In the rows, 128 means zero.
Each path is a new rotation, seen through one point. The rows after it are directions, each followed by how far the rotation turns it, in degrees a step (0 if it stays put).
Each turn is a multiple of 5 degrees from 10 to 175, or 0.
Each row of a path follows its step; steps can be skipped.
Path 1:
step 0: [131 119 123 130 130 127 123 139 128 116 140 136 126 123 133 130 131 125
 127 130 118 136 120 129 126 139 118 125 130 116 119 121 131 124 124 124
 113 126 127 122 127]
step 1: [132 130 125 127 133 127 113 133 131 136 138 126 117 121 134 130 132 125
 122 130 109 122 132 125 119 123 116 132 138 127 127 127 135 120 128 125
 135 124 126 131 131]
step 2: [133 120 123 117 133 133 123 131 126 133 131 132 130 129 122 140 129 120
 120 129 118 115 127 130 124 134 122 144 118 127 124 134 127 133 116 128
 134 138 127 130 124]
step 3: [125 130 135 131 131 129 130 130 129 132 128 129 131 117 126 129 122 129
 136 131 121 129 126 116 138 127 108 137 117 122 128 136 134 124 119 133
 130 139 132 118 129]
step 4: [129 144 127 129 124 126 125 131 113 119 127 132 133 121 131 125 132 115
 122 123 110 131 121 119 133 124 124 130 123 134 126 127 132 137 127 126
 126 130 135 123 133]
step 5: [129 122 111 125 141 136 129 126 122 127 137 138 131 126 135 129 129 119
 130 124 118 141 116 121 127 135 123 123 131 118 129 128 133 129 131 128
 125 133 128 131 136]
step 6: [134 129 126 121 131 128 124 139 136 132 146 135 121 129 131 132 144 127
 133 134 120 119 127 124 126 123 119 122 127 119 124 122 138 128 129 121
 126 129 132 123 132]
step 7: [131 124 133 120 135 138 119 140 127 119 136 125 130 134 131 131 131 126
 123 130 116 131 131 125 118 127 123 140 130 131 123 130 134 126 110 125
 136 130 122 125 123]
step 8: [128 128 136 132 127 132 122 137 130 142 128 131 131 125 129 129 127 115
 128 121 118 122 119 128 137 135 115 136 120 127 124 136 127 117 121 129
 132 135 116 128 132]
step 9: [133 134 131 124 128 138 137 132 122 129 126 132 126 111 127 124 131 120
 126 127 117 125 122 124 133 120 121 131 123 131 126 135 132 136 127 136
 142 136 140 132 135]
step 10: [129 129 128 123 139 130 137 132 117 124 141 139 135 129 133 128 123 118
 129 116 127 134 126 112 129 132 125 129 115 126 127 123 135 135 130 125
 123 136 133 126 127]
Directions:
[129 130 126 129 128 130 128 126 127 126 131 130 123 131 129 127 133 128
 130 131 129 132 127 129 127 127 127 128 127 129 132 126 124 126 127 127
 126 127 126 127 128]  60
[127 132 129 126 127 128 126 126 124 129 131 127 127 129 129 129 128 126
 125 125 128 131 135 126 127 127 131 130 131 132 127 129 129 129 127 128
 129 128 130 128 127]  130
Path 2:
step 0: [122 146 121 131 130 123 131 123 124 139 115 137 135 116 129 123 127 130
 130 127 134 123 131 135 125 131 135 124 132 126 126 125 121 125 114 135
 138 121 131 134 130]
step 1: [127 121 112 127 138 133 135 124 128 127 136 120 133 139 118 138 138 128
 128 133 125 135 125 112 121 132 122 125 128 122 136 127 133 124 123 135
 132 124 136 128 132]
step 2: [141 119 144 136 122 123 122 128 141 127 126 123 131 138 129 128 130 132
 124 131 127 120 120 118 128 129 131 126 125 136 124 129 130 127 126 112
 119 137 121 128 131]
step 3: [122 129 127 133 123 123 131 125 134 126 131 141 115 124 124 117 123 119
 131 125 130 126 135 145 120 135 125 130 127 138 120 129 122 136 142 123
 136 125 125 125 127]
step 4: [125 130 121 121 132 124 128 119 130 132 125 127 140 122 129 119 121 129
 131 123 128 136 130 132 132 122 140 128 131 109 126 127 122 122 126 144
 133 127 135 128 139]
step 5: [127 125 121 130 139 143 123 126 124 131 132 116 137 130 125 125 134 136
 128 136 125 134 130 119 125 129 120 130 137 135 134 117 137 127 118 122
 121 127 124 140 131]
step 6: [128 123 145 144 122 124 129 135 130 122 131 128 124 133 125 135 136 112
 124 126 132 128 130 122 131 122 132 120 119 129 126 132 135 127 128 114
 131 122 120 132 127]
step 7: [131 121 116 122 113 115 128 127 132 128 120 135 125 117 129 123 121 126
 129 117 132 127 126 137 122 142 136 130 130 132 129 138 120 130 130 122
 128 122 135 130 121]
step 8: [116 144 113 131 137 128 128 114 131 132 120 126 132 129 131 123 129 131
 137 130 127 120 128 122 126 127 127 130 127 123 124 125 130 123 123 136
 127 127 137 116 141]
step 9: [135 113 137 123 142 136 136 124 128 128 135 128 138 130 119 129 131 133
 121 141 127 127 130 114 128 134 122 117 135 126 126 123 136 125 130 125
 133 131 124 129 130]
step 10: [138 129 142 137 115 123 128 129 134 118 127 130 124 140 123 123 134 125
 121 124 130 128 128 131 117 119 135 136 129 135 122 128 124 137 125 123
 128 129 121 143 125]
Directions:
[130 131 129 127 131 122 127 132 127 127 127 125 128 128 124 125 128 126
 128 126 131 125 128 127 130 130 128 129 128 128 129 127 127 132 131 128
 130 127 126 130 126]  100
Path 3:
step 0: [135 126 121 126 124 132 130 124 131 118 124 128 132 123 130 128 138 127
 115 131 122 139 140 133 130 129 128 133 121 116 136 132 124 122 120 121
 116 129 118 130 127]
step 1: [135 125 128 126 117 127 114 130 127 126 137 130 118 130 124 131 128 132
 126 129 137 138 129 129 127 133 131 114 129 134 120 130 115 112 130 118
 129 127 130 129 125]
step 2: [134 134 117 131 119 125 133 138 130 131 115 134 127 126 132 134 135 121
 120 127 127 126 136 124 121 135 133 130 130 133 141 133 129 117 126 126
 131 124 120 132 141]
step 3: [128 129 126 125 122 123 120 123 123 117 123 120 124 132 117 125 119 133
 130 128 130 130 126 128 115 136 124 129 109 130 124 129 122 123 124 119
 128 126 114 131 129]
step 4: [123 124 116 118 125 124 140 138 122 130 140 132 124 134 136 135 138 132
 123 123 125 127 132 125 126 131 130 121 121 121 136 125 117 122 129 120
 123 134 125 131 134]
step 5: [126 123 130 132 120 128 123 129 128 123 121 128 117 120 136 130 132 130
 127 143 131 146 123 132 122 134 130 128 122 130 126 121 121 129 132 132
 132 124 114 135 135]
step 6: [132 129 129 125 118 131 127 128 127 136 124 133 135 132 132 120 130 131
 124 113 132 133 135 134 125 137 125 129 123 116 130 137 111 123 128 126
 126 126 125 123 140]
step 7: [130 128 135 129 130 116 116 137 135 125 126 136 114 130 131 131 122 128
 113 128 130 124 126 123 122 131 129 117 117 128 131 122 122 130 131 123
 139 129 123 129 132]
step 8: [131 123 126 125 119 124 132 125 124 130 123 126 130 124 131 130 135 121
 117 128 117 132 128 127 125 126 140 132 111 127 134 137 121 130 116 132
 116 127 122 121 135]
step 9: [131 123 119 121 129 127 117 120 125 122 134 134 124 132 131 133 122 130
 117 127 139 145 123 129 124 128 122 121 124 125 125 125 117 126 117 122
 131 127 131 136 129]
step 10: [127 133 127 138 117 126 132 133 131 141 137 134 120 131 139 125 138 124
 120 124 127 132 129 130 130 131 134 130 122 136 135 132 126 113 120 132
 134 126 123 132 134]
Directions:
[128 127 131 129 129 125 128 128 127 127 126 128 130 130 127 131 131 129
 130 126 126 127 123 129 129 130 129 126 128 127 132 127 127 130 125 126
 125 128 127 131 123]  85
Path 4:
step 0: [141 133 120 122 121 124 133 127 132 124 115 125 120 130 136 132 121 124
 128 134 123 131 114 130 122 124 136 135 125 138 128 134 141 125 140 125
 118 118 122 132 125]
step 1: [123 134 131 135 138 127 128 144 116 133 120 127 122 132 133 132 123 125
 125 117 138 120 123 132 134 126 123 144 133 139 128 137 135 124 123 130
 128 132 120 135 128]
step 2: [122 129 118 123 119 138 138 132 128 130 115 132 124 123 119 132 127 123
 123 122 134 135 129 134 144 138 133 129 133 130 132 127 130 142 121 124
 123 138 140 129 131]
step 3: [114 133 128 121 118 133 129 118 121 132 114 137 132 133 141 131 126 131
 131 141 119 129 122 132 140 119 126 134 131 121 121 124 128 134 136 126
 123 125 123 122 125]
step 4: [119 132 133 129 128 125 121 140 137 124 130 137 137 138 132 137 132 131
 125 128 136 135 119 118 131 119 117 138 135 132 145 130 130 128 134 128
 133 125 132 120 131]
step 5: [120 131 131 140 135 144 136 125 124 132 134 123 133 137 125 128 120 136
 128 129 136 140 128 127 130 133 132 127 126 132 137 111 132 122 124 120
 122 132 140 124 124]
step 6: [130 122 136 131 120 132 125 119 128 125 131 125 133 122 127 116 125 131
 133 138 126 131 115 121 139 121 133 123 132 138 120 125 137 133 127 130
 123 109 140 134 125]
step 7: [128 133 136 139 122 124 123 125 126 119 125 120 131 140 125 131 125 139
 133 117 125 108 128 117 128 124 129 132 130 126 136 133 142 131 134 126
 133 121 127 131 135]
step 8: [130 126 121 131 138 131 133 122 134 122 125 121 130 139 123 130 124 120
 136 124 142 133 126 137 123 143 131 132 128 127 134 131 137 132 145 128
 126 128 137 142 130]
step 9: [128 131 118 132 131 138 129 124 128 129 132 123 133 125 132 123 134 132
 134 126 138 125 122 139 136 126 140 145 129 127 111 132 129 134 123 125
 118 118 116 133 128]
step 10: [131 120 123 126 123 126 127 134 132 121 114 119 133 122 123 135 132 128
 126 120 127 125 118 128 128 115 129 137 150 117 128 128 137 131 122 130
 124 136 127 122 136]
Directions:
[126 131 128 131 129 130 129 126 123 130 128 126 128 131 129 129 129 132
 128 128 127 125 130 128 129 128 128 129 123 125 127 127 128 126 125 126
 128 128 123 127 127]  175
[127 126 127 128 129 126 128 125 126 129 125 126 127 130 128 126 124 127
 130 131 127 130 124 131 126 127 126 127 128 125 127 128 130 125 130 129
 127 132 130 129 124]  140
[126 128 132 130 128 128 126 129 129 130 130 130 129 129 129 127 130 127
 129 125 127 130 126 125 128 127 130 123 127 126 130 123 127 126 129 127
 128 125 131 125 123]  45
[127 126 126 126 127 129 128 127 129 131 127 130 129 128 126 130 126 132
 129 128 131 130 130 126 129 129 132 126 125 129 126 127 125 128 128 131
 122 129 129 132 127]  115
[129 122 129 125 127 128 129 131 127 131 126 126 128 131 128 127 128 127
 131 127 130 125 130 124 128 123 126 131 127 129 128 129 128 126 130 127
 128 128 128 126 129]  115
